(in the rows, 128 means zero)
Rotation paths and how fast each direction turns (degrees per step)
Each turn is a multiple of 5 degrees from 10 to 175, or 0.

[113 126 131 119 134 118 125 133 118 124 119 120 132 130 125 131 101 124
 128 127 127 132 145]
[107 116 117 124 126 107 130 127 118 130 138 127 133 121 123 130 113 126
 133 121 135 125 128]
[117 120 130 119 140 118 130 127 116 125 128 122 130 130 124 118 104 131
 131 137 132 127 147]
[107 129 120 120 128 112 122 128 117 127 135 128 128 123 111 128 110 119
 128 127 137 129 125]
[112 122 124 117 137 117 128 128 117 127 119 127 134 127 134 134 105 132
 131 131 136 134 144]
[109 118 127 125 126 109 130 132 118 128 135 121 131 125 117 126 106 118
 131 119 126 124 129]
[113 121 119 117 137 114 129 123 117 127 134 127 131 124 127 122 112 139
 133 135 139 127 146]
[112 125 130 119 132 117 125 129 116 126 127 124 129 128 113 123 101 113
 126 131 132 129 126]
[106 128 118 119 132 113 124 128 117 126 127 128 133 123 127 139 113 136
 132 125 137 132 143]
[115 112 129 120 130 113 134 130 119 129 128 122 135 129 127 122 100 118
 129 126 127 127 130]
[108 126 121 125 134 111 125 125 115 126 139 124 127 122 116 126 116 136
 135 130 135 123 143]
[116 122 124 111 133 119 128 127 120 127 126 128 132 129 124 120 100 118
 125 135 139 134 130]
[103 128 127 128 133 112 122 130 113 127 126 125 130 122 118 140 112 128
 134 124 130 128 137]
[116 114 119 112 127 113 133 130 123 128 131 123 136 129 132 121 104 126
 128 124 133 131 138]
[109 121 131 131 138 113 128 124 111 129 134 125 127 123 113 126 111 128
 136 133 131 121 134]
[114 129 117 108 130 117 123 129 123 123 131 124 131 129 121 122 106 126
 124 130 139 134 140]
[107 120 131 127 137 114 128 126 111 132 122 129 132 122 123 138 107 122
 134 129 133 130 127]
[113 123 120 116 127 112 127 134 123 123 133 118 132 129 125 124 108 130
 128 120 128 128 147]
[112 114 125 124 136 113 132 122 113 132 134 130 131 122 122 122 108 125
 134 136 138 124 126]
[112 134 126 116 134 118 120 132 118 121 128 120 127 129 115 125 106 127
 126 129 132 130 147]
[108 119 120 119 130 111 128 125 116 132 128 132 135 122 127 135 107 121
 131 126 139 132 123]
[113 121 131 124 135 114 129 133 117 125 126 118 131 129 125 126 105 132
 132 125 124 126 149]
[111 119 117 118 128 110 130 125 119 129 141 128 131 123 118 120 111 123
 130 128 139 125 126]
Directions:
[126 132 133 133 127 128 125 132 127 126 128 123 125 129 120 129 128 125
 128 124 121 125 130]
155
